In the rows, 128 means zero.
The rows below come in pairs that one turn or mirror swaps. Which row does each named row swap with?
j263: [133 142 160 151 153 113 130 112  96 148 103 122 151 130 147 124]
j627: [120 148 133 133 160 146 138 131 139 121 131 129 143 122 130 112]
j193: [117 157 156 147 102 120 139 126 139 130 108 125 139 157 168 162]
j112: [113 160 148 125 150 116 157 111 118 146  91 134 140 158 134 130]
j109: [126 120 126 147 134 145 132 116 137 107 110 124 138 122 157 165]
j154: [149 129 138 132 134 132 151 141 121 133  93 111 129 143 138 112]
j462: [130 145 130 141 148 126 123 148 125 156 104 135 140 136 157 125]
j771: [126 166 166 140 141 131 166 111 139 140  91 130 124 134 138 116]
j420: [131 104 151 143 130 139 140 119 132 104  93 127 148 139 142 150]
j293: [127 149 152 130 116 123 142 122 120 106  84 102 142 166 140 130]
j976: [119 161 150 129 150 114 135 123 119 157 100 142 132 159 141 125]
j223: [125 154 164 135 121 116 122  96 129 128 117 137 114 150 157 162]
j26: [113 163 147 128 148 116 152 121 115 153  98 138 138 160 139 125]
j684: [112 164 161 147 122 125 142 114 107 122 142 124 139 139 170 153]
j142: [120 154 160 132 121 139 157 137 159 104 128 140 149 129 142 129]
j52: [118 157 146 129 117 122 139 115 114 116  94  93 139 165 149 126]
j438: [143 154 158 130 127 123 153 108 129 107 100 107 125 149 143 173]
j60: [123 121 124 149 132 142 128 119 136 113 109 123 135 125 161 163]
j426: [126 121 127 151 140 141 126 135 135 134 102 132 142 122 163 152]
j325: [141 174 173 139 119 115 146 126 155 119 100 125 144 128 152 126]
j565: [121 130 145 146 149 124 138 119  93 137 120 131 156 136 138 115]
j445: [152 105 140 131 130 123 136 130 114 126 107 129 140 134 145 122]
j179: [114 139 132 146 119 141 147  87 144 105 106 124 139 140 144 156]
j448: [126 145 146 132 124 133 102 113 127 115 139 119 114 140 155 148]
j386: [126 140 150 127 123 138  99 122 133 117 139 122 115 132 148 147]
j172: [123 143 156 151 124 125 140 112 116 118 147 140 148 122 166 158]
j144: [122 136 131 134 141 132 122 155 127 151 104 135 138 134 154 128]
j696: [143 174 168 141 125 107 138 121 149 129 101 119 148 124 159 134]
j729: [137 145 147 123 117 128 148 141 133 114 153 139 137 135 157 133]
j983: [130 154 169 136 122 113 131  87 131 122 114 135 117 141 151 163]
j447: [116 130 143 142 146 133 147 122  89 136 123 129 153 139 144 120]
j39: [132 155 169 137 136 111 117 113 129 137 104 118 140 152 125 109]
j34: [133 140 163 150 132 123 135 109 115 120 145 140 148 115 159 158]
j765: [126 160 171 133 125 114 143  84 138 121 110 135 121 137 150 160]
j312: [128 167 161 133 140 131 168 123 136 138  94 124 125 135 137 111]
j5: [119 151 135 131 160 142 128 132 140 123 135 127 142 124 132 112]
j926: [135 113 148 135 132 133 138 122 132 104  85 121 151 143 128 136]
j50: [134 159 158 130 133 126 153 103 126 111 102 112 131 156 137 172]
j792: [152 156 156 130 116 130 146 134 146 108 137 114 122 132 151 152]
j948: [118 151 162 131 141 144 153 139 150 110 135 140 150 135 134 119]
j713: [123 161 138 138 154 129 150 111 148 129 107 136 161 132 120 122]
j104: [117 149 142 130 148 146 117 127 134 115 148 120 133 130 134 124]

j792 pairs with j154
j325 pairs with j293
j448 pairs with j462
j223 pairs with j976

The rows below come in pairs that one turn or mirror swaps. Which row does each named row swap with?
j387: [102 126 133 131 118 136 141 126 115 164 115 123 109 118 131 140 131 134
 163 121 146 133]
j678: [123 136 113 134 136 120 114 107 142 108 144 128 103 117 141 105 144 147
 135 141 134 122]
j598: [164 131 146 143 130 109 112 123 119 126 135 129 143 135 116 117 103 147
 135 107 134 133]
j122: [126 151 140 128 137 137 116 124 133 128 147 135 118 146 129 116 142 140
 142  94 147 125]
j366: [128 139 115 107 117 112 142 103 116 113  96 133  95 126 114 121 108 139
 132 119 128 126]
j205: [122 121 101 103 127 120 145 101  98 114 109 135 124 121 124 115 114 145
 140 128 139 134]
j212: [147 123 127 123 128 122 103 112 138 136 129 137 110 108 147 136 129 110
 129 141 160 110]
j969: [100 120 130 126 107 140 152 124 131 156 114 111 118 130 139 140 126 129
 150 136 138 120]
j470: [102 125 124 127 111 138 130 126 137 158 108 107 111 136 135 141 126 137
 154 123 148 119]
j495: [113 133 122 129 131 132 115 132 138 135 157 143 127 131 112 116 149 149
 129 115 145 103]
j351: [126 114 123 123 118 134 117 150 127 132 106 126 131 113 135 111 138 134
 130 115  90 142]
j912: [107 121 127 122 101 138 145 135 130 163 119 114 116 125 130 146 121 138
 153 138 145 134]
j686: [121 123 118  92 128 113 134  98 108 119 104 151 113 130 127 113 111 128
 134 128 134 120]
j155: [134 127 116 124 151 128 136 144 130 122 131 160 121 137 151 152 101 147
 133 115 103 132]
j81: [119 130 126 142 114 131 142 136 124 131 106 122 139 120 136 129 127 127
 127 121  88 148]
j953: [115 126 113 119 136 120 139 149 137 133 136 155  95 141 130 128  90 142
 134 125 109 125]
j824: [118 126 124 135 122 120 135 151 129 143 118 116 132 116 137 131 133 139
 129 119  87 151]
j332: [155 120 124 132 115 132 119 133 127 128 109 151 133 143 115 119 125 144
 107 160 146 125]
j621: [143 123 130 122 118 117 106 115 127 113 137 132 103 131 155 124 140 130
 149 151 150 108]
j787: [134 124 122 114 133 134 141 154 130 133 125 162 114 135 148 123  95 147
 144 129  96 126]
j817: [149 145 142 134 121  95 118 138 129 119 137 150 147 126 119 129 112 155
 115 119 123 121]
j543: [154 145 117 155 114 134 115 118 127 126 106 153 122 134 120 132 138 156
 108 132 137 122]
j685: [155 122 120 142 140 113 107 116 132 139 131 138 107 135 141 142 127 123
 140 151 157 119]
j412: [150 118 126 128 142 110 111 108 139 139 138 140 113 122 147 120 135 108
 127 144 133 110]
j736: [158 138 143 122 133 105 121 131 138 120 139 129 151 120 116 116 123 153
 131 108 123 114]
j279: [148 120 132 124 135 109 109 119 137 137 134 134 118 144 151 109 130 117
 138 147 146 102]
j847: [117 144 122 147 131 129 123 149 134 133 164 128 124 120 142  99 135 146
 137 116 138 121]
j192: [162 123 143 131 131 119 116 130 125 113 138 134 158 126 125 135 116 157
 135 108 124 128]
j83: [127 131 132 129 112 125 140 152 129 137  95 144 137 114 129 123 137 132
 133 135  89 133]
j647: [133 130 125 122 135 103 105 106 128 142 135 144 109 136 143 139 132 125
 127 134 161 105]
j307: [130 137 112 127 133 137 149 140 136 125 133 164 119 146 154 130  97 141
 154 123 113 117]
j516: [127 140 115 108 122 116 146 107 107 107  93 141 121 131 116 114 106 136
 133 131 122 127]
j201: [130 128 125 119 109 140 130 155 137 127 108 129 134 121 141 125 131 119
 127 129  87 124]
j473: [148 112 120 130 126 127 121 104 137 116 128 152 111 142 146 139 145 121
 137 140 158 117]
j290: [122 138 126 126 112 129 134 141 134 134 102 128 131 116 137 130 142 120
 129 114  89 146]
j120: [118 133 112 123 145 131 145 155 123 122 132 166 104 136 148 128 111 141
 143 140 119 135]
j628: [156 108 141 129 124 126 107 131 123 120 137 140 145 125 127 130 102 156
 124 101 122 125]
j593: [149 120 141 128 129 120 131 131 136 108 148 143 148 135 121 124 126 170
 126 110 128 135]
j826: [153 140 150 131 126 111 113 141 136 124 147 128 141 105 128 125 112 160
 124 120 123 129]
j138: [127 135 122 101 125 129 155 112 106 116  97 147 121 120 118 124 111 145
 140 108 143 124]
j6: [120 131 121 137 109 125 121 152 134 125 103 128 142 128 121 122 128 129
 126 126  91 143]
j2: [164 124 122 131  98 142 123 141 127 123 115 141 113 131 144 110 113 165
 121 134 139 108]
j549: [137 119 126 143 113 118 128 151 132 138 105 126 136 117 133 121 136 129
 134 137  92 150]
j777: [133 121 112 129 123 138 107 132 111 116 151 136 104 121 133 102 132 129
 138  98 141 123]
j788: [113 124 131 127  94 132 145 125 134 153 105 118 116 118 129 147 127 116
 152 129 139 115]
j846: [147 128 113 153 112 147 120 117 137 136 108 152 120 126 118 127 109 157
 111 127 147 110]
j21: [118 118 139 128 108 134 138 127 133 165 114 110 116 120 134 137 131 127
 164 114 144 121]
j326: [114 146 113 137 133 128 117 128 139 114 152 139 112 120 125  97 147 147
 131 120 135 112]
j850: [119 122 137 134  92 141 134 134 128 149 110 120 103 123 135 137 121 141
 168 131 146 124]
j871: [131 129 126 117 107 114 150 156 132 133 106 137 140 113 127 119 134 116
 124 125 101 123]
j316: [119 130 126 138 122 125 147 133 115 163 122 116 100 124 146 149 124 137
 144 119 149 141]
j950: [148 116 124 123 135 118 111 114 128 121 134 135 118 137 152 138 143 126
 150 150 154 109]
j512: [148 117 124 143 115 145 121 116 148 128 128 153 133 120 116 133  93 154
 123 113 133 110]
j609: [156 129 113 150 104 141 123 118 125 136  97 141 133 115 133 118 118 133
 109 130 151 111]
j503: [112 126 130 131 107 143 135 128 110 149 121  98 107 121 131 144 120 142
 151 123 147 137]
j31: [163 137 154 139 119 108 130 117 133 133 144 129 134 116 117 124 103 159
 135 121 134 124]
j712: [110 132 114 124 149 130 143 135 128 138 134 150 105 150 143 130  93 141
 148 124 120 123]
j574: [125 128 121 100 117 124 140 103  95 121 107 136 102 116 124 120 114 135
 155 125 141 134]
j408: [126 142 130 126 132 118 139 135 124 127 135 163 111 148 144 129  86 156
 151 126 113 133]
j394: [123 129 119  96 118 113 149 109 108 105 114 134 115 119 121 138 120 137
 148 137 148 118]

j192 pairs with j950
j326 pairs with j846
j205 pairs with j307
j847 pairs with j609
j871 pairs with j316
j512 pairs with j678
j332 pairs with j122
j817 pairs with j647

The rows below come in pairs that one turn or mirror swaps. Which row does each named row swap with?
j507: [110 111 154 109 156 124 156 103 120 116 135 134 102 138 124 126 110 117]
j980: [116 118 142 130 124 107 132 147 112 116 121 152 109 142 146 119 110  92]
j733: [113 118 144 111 130 122 123 148 113 129 131 106 142 127 151 130 126 138]
j560: [113 140 114 113 137 140 149 137 136 132 126 150 111 158 144 122 144 118]
j181: [116 130 128 148 132 104 115 133 145 132 136 109 147 133 139  96 142 115]
j742: [132 119 128 107 135 161 144 115 127 103 131 124 128 155 115 124 106 109]
j770: [124 141 141 147 133 111 111 123 132 133 142 108 141 122 140 100 139 103]
j96: [136 130 132 121 134 138 156 138 147 127 125 147 108 155 143 117 140 108]
j481: [115 106 144 118 126 112 119 140 129 140 125 100 125 130 142 135 123 145]
j727: [127 117 129 127 123  97 106 115 135 124 109 121 126 108 106 134 118 121]
j184: [135 129 112 113 142 156 129 119 128 104 112 124 124 143 104 129 107 122]
j900: [114 108 136 121 132 123 125 148 114 140 146 110 145 142 137 129 135 141]
j322: [119 136 132 148 128 121 134  98 111 103 131  99 122 111 109 111 119 123]
j663: [126 121 121 122 153 145 142 132 141 142 127 150 110 151 136 122 145 109]
j444: [115 113 148 115 160 128 147 105 121 128 138 134  93 132 124 132 117  98]
j532: [136 122 137 130 129 102 121 125 133 130 123 116 133 103 105 148 127 107]
j833: [107 140 138 158 127 131 138 106 115  97 120 112 116 120 115 110 112 125]
j665: [133 126 124 122 139 155 141 104 131 108 123 132 111 148 114 133  95 128]
j726: [111 126 112 134 127  99 147 136 106 132 124 144 130 145 140 127 105  93]
j764: [114 128 120 113 149 154 146 101 125 108 118 130 102 141 116 130 108 118]
j262: [110 123 116 136 136 104 153 147 113 121 114 151 123 139 147 135 114 103]
j24: [116 139 121 139 129 124 119 100 119 107 119 102 127 106 110 115 115 121]
j405: [121 119 159 112 156 128 158 119 126 127 137 131 107 129 123 145 120  98]
j703: [118 126 126 119 134 138 139 133 139 134 135 152 113 164 145 115 143 107]
j315: [104 119 131 144 124 112 140 146 118 127 117 151 129 148 145 128 119  90]
j467: [124 138 122 123 145 144 156 130 135 115 133 136 105 161 132 123 148 101]
j327: [110 146 130 134 125 102 134 117 147 125 133 104 142 127 136 101 143 126]
j615: [111 122 129 164 120 128 140 115 131 105 117 110 133 112 110 115 119 121]
j938: [117 115 123 127 135  93 152 136 112 127 117 144 108 145 139 125 110  95]
j630: [125 147 129 149 131 117 113 127 144 115 131  92 138 128 129 116 145 115]
j463: [117 136 118 101 138 130 150 125 153 125 119 142 114 158 138 116 137 111]
j642: [123 102 133 127 143 113 121 153 123 135 138 115 130 136 133 129 123 152]
j171: [121 129 120 139 130 130 129 115 124  97 110 106 130 109 100 113 110  98]
j579: [124 108 143 120 126 119 118 134 114 139 125 109 139 145 141 119 135 149]
j799: [129 120 130 133 137 106 102 114 135 134 125 112 121 104 110 140 125 112]
j498: [113 126 136 147 125 131 131 110 120 103 111 107 121 109 102 102 112 117]
j743: [121 127 130 128 136 159 147 104 128 106 138 124 107 136 115 141 109 130]
j705: [134 135 138 144 133 106 128 137 147 123 131  99 141 126 138  97 137 117]
j822: [122 124 122 120 149 158 133 108 136 105 106 129 107 144 115 139 108 110]
j601: [ 99 109 143 115 127 134 123 146 120 145 125 103 131 135 143 133 126 142]
j778: [113 117 131 142 132 101 144 134 115 132 101 153 123 158 144 118 116 101]
j808: [110 149 132 137 133 105 123 134 136 125 133 103 147 130 143  98 131 117]

j405 pairs with j532
j833 pairs with j184
j444 pairs with j799
j24 pairs with j764

